A single turn carries every row of the set below to another of its rows. Some are shown first; where does it send the rows asked next?
Q634: [-13  -3   5  -6   5   5   1   6   0  -9  -7   8  15  16  -6   8   1  -2
 -14   6   3  13  -5  -7 -15]
Q421: [11  4 -5 -4 -3 -1 -7  3  0 -3 10  4 15 -1 -1 13 17 -4 -2  5 -7  8 -5 -9
  3]
Q664: [ -8  -6 -12 -12  18   1 -10  13  -2  -9   7   7  12  17  13   4   5  -4
  -6  10  -2  -5  13 -11   9]
Q417: [  3  -9  -2  -8  17  -7  -4   0   6 -19   8   2   5  -1   0 -10  -4   5
   1   7  -2  -1  13  -8   8]
Q252: [-17  -3   2  -9   5   8   1   7   0  -2  -5   4  14  15  -3  10   0  -4
 -12   3  -1  17  -4  -1 -12]
Q135: [ -1   0  -7  -9  18 -18  -6  -1   8   6  14   4   1   4   4   9   3  -6
  -9   8  -8  -3  14   3  -9]
Q60: [ -7  -9 -16 -11  14   4  -9  16   0 -11   7   9  12  14  10   4   3  -7
 -13   9   0   0  12 -14  11]
Q709: [  6  -9  -2 -11  18  -6  -4   3  10 -22   9   0  12  -3  -5  -5   1   1
   1   8  -2  -1   5  -1   6]
Q64: [  0  -3  -4  -4  10 -18   2   2   7   3  12   3  -2   3   5   4   6  -6
  -9   6  -2  -7  15   5  -6]
Q916: [ 11   5  -3  -8  -2   2 -11   1  -1  -3  10   0  15   1  -2  17  14  -2
  -3   6  -5   1  -1 -10   2]
Q467: [ -6  -2   6  -5   4  -2  -9   5   0  -2  -5   5   4   6  -8   3 -11  -3
  -5   6   1  15  -5 -17 -17]
Q77: [ -5   3  -2   0  11  -3   0   2   4   0  -5  13   9  19  -3   1 -11 -14
  -9  10   0  15  -3  -5 -14]
Q881: [ -6   0   2  -4   9  -7  -1   7  -6  -5 -14   9  17   4   0  -2 -11  -1
  -6   9   8  13  -5  -1 -11]
Q177: [  2 -10   1 -10  15 -10  -6   6  15 -20   4   3   4   0  -5  -8  -2   3
   2   5  -3   2   3   2   6]
Q386: [ -1  -6 -21 -13   3 -17  -4  21   7  -5 -10   6  12   1   2  14   6   6
  -7   9  -8   8   9 -11  -1]
Q189: [ 10   7  -5  -4  -3  -2  -3   0  -5  -3   9   1  12  -3   1   9  15  -5
   2   8  -8   0   2 -15   2]
Q210: [ 10   0  -7  -2  -3  -1  -3  -2  -5  -2  10  -1  12  -1  -3  14  17   1
  -6   7  -7   2   8 -13   2]
Q131: [  2  -4  -9  -7  15 -21   0   2   6   6  13   2   4   2   0   7   7  -5
  -9   6  -4  -7  15   1  -8]
Q865: [ -8  -5 -13  -8  15   4 -11  18  -2 -10   4  14  12  17   9   0   3  -8
  -9   7  -2  -2   8  -8  13]
Q964: [  0  -3 -18 -12   4 -16  -5  16   9 -11  -9   4  13   1   3  12   6   8
  -1  11 -16   4  14 -14   0]
Q560: [  5  -5   0 -11  16  -7  -7   5  11 -19   5   4   7  -3  -6  -5  -8   3
   5   7  -1  -2   4  -2   7]
Q298: [ 10   8  -5  -1  -4  -2  -2   2   0  -3  11   5  11  -2   3  12  14  -4
   3   6  -8   4   1 -11   2]
Q720: [ -1  -2 -19 -15   5 -17  -4  17   6 -10 -10   7  18  -4   1  15   4   7
  -7  10 -11   5  11  -7  -2]
Q550: [ -6  -1  -1  -8   8  -1   2  12  -4  -4 -12   5  14   0  -1  -2 -11   0
 -11   6   7  16  -6  -1 -10]
Q133: [ -7  -5 -11 -12  15   2  -8  14  -1  -5   2  13  15  21   8   5   2  -6
  -7  12  -1  -7  11  -6  12]
Q443: [ -1  -2  -7  -6  13 -17   4  -2   7   3  12   0   0   5   2   5   8  -8
  -8   8  -4  -8  16   0  -8]
Q718: [ -8  -1   6  -4   7   1 -14   3  -1   2  -4   5   7   5  -9   4 -11  -3
  -8   5   0  14  -4 -16 -14]
Q127: [  1  -4  -9  -6  14 -17  -1  -9   6  -1  17   0   3   2   4   6   6  -6
  -7   5  -6   0  17   0  -8]
Q94: [  0  -4 -21 -14   3 -16  -1  12   8 -10  -8   1  14   1   5  11   8   2
  -3  14 -14   8  13 -16  -1]
Q84: [  2  -3 -22 -10  -1 -16  -1  11   1 -11  -9   7  19   0   6  10   6   5
  -6   8  -9   5  16 -14   2]
Q704: [ -7   2  -5   0  13  -4  -1   2   7   2  -6  10  10  17  -6   5 -14 -11
  -5   9   1  16  -2  -4 -13]
Q408: [  1 -13  -1 -10  13  -7  -4   6  12 -23   7   6   9  -2  -6  -9   0  -1
  -4   5  -3  -1   7   0   7]
Q652: [-16  -1   4  -3   7   5   0   6  -1  -5  -9   8  15  15  -6  12   0   0
 -13   5   3  10  -3  -2 -14]
Q974: [ -7  -1   6  -5   3   5  -7   7   0   4  -5   2   2   6  -8   1 -12  -4
  -6   3  -2  15  -5 -10 -10]
Q494: [ 13   6  -7  -3  -4  -1  -8   3  -3  -2   9   2  14   2  -1  12  14  -7
   0   6  -8  -2   3 -11   4]
Q647: [-10  -8 -14 -12  15   4  -6  13  -2 -11   6   7  12  15   7   2   6  -7
 -10  11  -2  -5  13 -17  10]
Q936: [-10   6  -4  -8   6  -4  -8   5   3  -5  -9   1   9   3   5   4 -11  -6
 -15   0  -7  20   0  -2 -18]
Q191: [ -1  -7 -19 -13   3 -15  -3  15   8  -6  -6   5  12  -1   7  13   7   6
  -3  13 -13  12  11 -17   0]
Q497: [-10   2  -3  -5   5  -6 -13   2   2 -10 -11   0  13   7   2   9  -9  -8
 -16   3  -3  18   0  -1 -19]
Q201: [-10   1  -6  -5  10  -3   3   5   5   5  -5  12  12  15  -4   0 -13 -14
  -9   4  -2  17  -1   1 -11]
Q258: [ -8 -10 -15  -7  12   1  -3  10  -2 -12   3  11  11  19   6   2   2  -4
  -3  12  -5  -3  18 -11  13]
Q197: [  3 -11  -2 -12  14  -9  -3   2   9 -24   5   1  10  -3  -4 -11   0  -3
  -1   8  -3  -3   8  -2   6]
Q299: [-10   3  -4  -5   7  -6 -10   5   0  -9  -8   3  10   8   4   8  -8 -10
 -18   7  -4  19   0  -5 -22]
Q606: [ -7  -2   0  -5   7  -9   2  10  -6  -8 -13  10  12   3  -1  -1 -12  -3
  -9  10   8  13  -4  -2 -16]
Q663: [ -2   1  -6  -5  17 -17  -3   3   6   6  15   3  -3   3   7   8   7  -5
 -10   4  -2  -2  10   3  -9]

Q881 moves to Q497
Q663 moves to Q865
Q550 moves to Q936
Where do these go?
Q443 moves to Q647
Q606 moves to Q299
Q191 moves to Q64
Q916 moves to Q560
Q131 moves to Q664
Q210 moves to Q417

A single turn carries every row of the set below to another of its rows. Some are shown first; where does it send the rows asked next?
Q36: [-1 -4  5  8  0 -3  4  6 22 -3  1 -6 14 -8 -4  4]
Q476: [  1 -12   5  -7  -6  -9   0   2 -10   6  -3  -9  -8   7   0   8]
Q308: [ -7 -12   2   7  -6   1   7  12  20  -6  -2   7   7   8 -13   1]
Q592: [  2  -2   5  11  -5  -2   9  10   9   6  -5  -7  -1  -3 -22  -1]
Q570: [ -2 -12  13  -2  -2 -14  11  12  18   1   7  -1  11   6   1   8]
Q198: [  2 -14 -10   2  -3  -6  -6  10  -8  -2   5   0   4  20  -3   2]
Q365: [10 -6 13 -4 -6  5 10  2 18  1 -2  0  5 12 -8 10]
Q930: [  3 -11  -6  -4  -9  -7  -3   4  -6   8  -2  -9   3  10   2  19]
Q126: [  1  -5  -3 -10  -5 -10  16   1   8   3 -11   3   3  12  -7  -6]
Q960: [-2 -4 -4  4 -3 -4 11  5 -9 12  6 -1  4 20 -7 13]
Q949: [-4 -6 24  1 -1 -5  4  7  8  2 -2 -2 -3  3 -8  4]
Q699: [ -1 -16 -11   5  -6  -5   1   4  -2   4  -8  -4  -9   1  -1  -8]
Q140: [  0  -6   6   4   0   2  -2   3   9 -11  -9  -6  -1   3  -9 -12]
Q719: [  2   7  -8   8   2  -1  -2   3   2  -7  -8 -10   7  11  -5  -6]
Q355: [  7  -7  -3  -2  -5 -15  11  19   6  -5   5  -4   8  18  -5  14]
Q774: [  0  -2  -3  -3   3  -3  15  11   2   3   8  -2  13  17 -11  16]
Q463: [  7 -12   0   3   7 -11   5   3  -9  -7  -7  -9  -3  -5  -1   5]
Q554: [  5 -12   2  -7   0   0 -12  18   4  -4   1  -4   8  13 -10   2]
Q33: [ -2 -14   0  12  -9   6  -1   4   2  -3  -2  11  -1   7 -17   8]
Q963: [-5 -2 10 12 -6 -7 10 -2 -5  7 -2 -9 -8  3 -5  0]
Q376: [  2 -10  -2  19  -2  -4   3   0  -7   5  11  -9   3   7   4   7]
Q234: [ 1 -5 -7 -2 -2 -4  6  5 12  3 -3  5 14 23  1  2]
Q471: [ -4  -1   2   5  -2  -2   1   5  10  -2  -1  -8   3 -15 -14   4]
Q163: [ 2 -4  2 14 -2 -1 11  0  9  1  4 -1 22 14 -7 11]
Q413: [14 -8  0 12 -4 -9  3 -5 -6 -8  2 -7 -1 -3 -6 -2]
Q650: [  3  -7  -1   8   2 -11   1  10   7   7   9 -10  17  11   8   8]
Q358: [  1 -14   9   0   3 -11   3  11   4  -7  -5 -10  -4 -10  -2   1]
Q747: [  4  -9  10   6  -3   1  13  -2  14  -2  -7  -2  19   5 -12  10]
Q587: [  3 -23 -16   5  -7  -4  10   6  10  -3  -2  -1   3   2   3   3]
Q848: [ 12  -6 -11   5  -2  -9  -6   9   1  10  -1  -4   1   4   6  12]

Q554 moves to Q587
Q413 moves to Q592
Q747 moves to Q774
Where do these go?
Q570 moves to Q650
Q358 moves to Q36
Q234 moves to Q198

A single turn carries every row of the set below to another of its rows. Some are shown first; where does it send the rows asked next?
Q141: [-8 -2 -7  9 -3  8  1  7  9  2 -1 -4]
Q195: [-4 -8 -6  1  6  9  8 -8  2  9  3 -5]
Q285: [ -8  10   0 -11   7   2  11   6  -5   7   1   1]
Q915: [ -7   5  -7 -11  12  -3   7   8  -3   5  -1   3]
Q662: [  2  -9  11   3 -13   5 -11   2  -5   1   2   3]
Q515: [ 0 -3  0  1  1 -4  7 -7  5 18  4  9]
Q996: [ 6  5 -6 -4  7  4 -1  2 14  6 -1 12]
Q684: [-6 -5 -1 -2  4  8 -1 -1 -7  9 -3 20]
Q303: [  2   0  11   0  -1 -11  -2   8  -1 -10  -2  14]
Q897: [-6 -8 11 -2  4 13  1  9 -4  6 -8 -4]
Q52: [ -9 -10  13   0   7  14   0   4   5   4  -5   0]
Q736: [  6  -2   8  -5   7  -5   7   1  -1   9 -15   0]
Q538: [  3   3   8   0  -4  -5   3   4   4  -6   6 -13]
Q155: [ -2  -3  -6  -7   4   3   3   2 -13  -8  -6  -6]
Q900: [-12  -1  11  -3   0  -2  -2  13   7   1  -7  11]
Q782: [ -5   7  10   1  -5  -4  -3   9   2  -1   3 -12]
Q819: [  4  -9  15   8 -11   6  -4  -4  -1  -2   4   3]
Q866: [ 5 -9 -6 -3 -9  1 -3 -2  5 10 -8  6]
Q38: [ -5  -3  -1  -4  -2   0  -5   8  -9  -8 -11  12]
Q168: [ -1   1  10  -4   5 -13   5   6   9   8   0   9]
Q58: [-6 -3 14  3 -7 -2  2  1  7 11  7 12]
Q108: [ -7   4  12   2  12   0   8   4  -6 -10   9   2]
Q935: [  6   7  -5  -3  -6 -11   2   0  -9  -1   7   6]
Q276: [-3 -2  9  1 -1  1 10 -5  3 11 12 -7]
Q185: [ -1  10   0  -6 -10  -7  -1  -2  -7   2  10   8]
Q645: [ 3  1 -3  6  8 14  2  2 10  5  5 11]
Q406: [ 5 -5  4  4 11 15 -1 -1  5 -4 12  4]
Q614: [-9 -4 -2  4 -4  6 -3  0  0 -9 16  8]
Q389: [14  3  6 -3 10 -4 -6 -2  1 -9  0  1]
Q565: [13  9 -1 -1  7 -5 -3  1  6  0 -7  8]
Q745: [  6  -4  13 -10   6  -8   3  -6 -10  -2   2  12]
Q5: [ -1  -9  -6   6   0  12   1  -6  -8 -10   1   1]
Q311: [  3  -4  -3  -1  -3   2   7  -9 -13   2   8  -6]
Q216: [ -3  -5   5   0   3   2  -1   7  -3 -20  -4   0]
Q247: [ -2  -6   1  -9  -1  11   2  -1 -13   9   0  15]
Q103: [11 -1  9  7 12  6 -3 -2 -3 -9  6  1]

Q52 moves to Q684
Q168 moves to Q303
Q662 moves to Q897
Where do these go?
Q900 moves to Q38
Q141 moves to Q866
Q103 moves to Q406

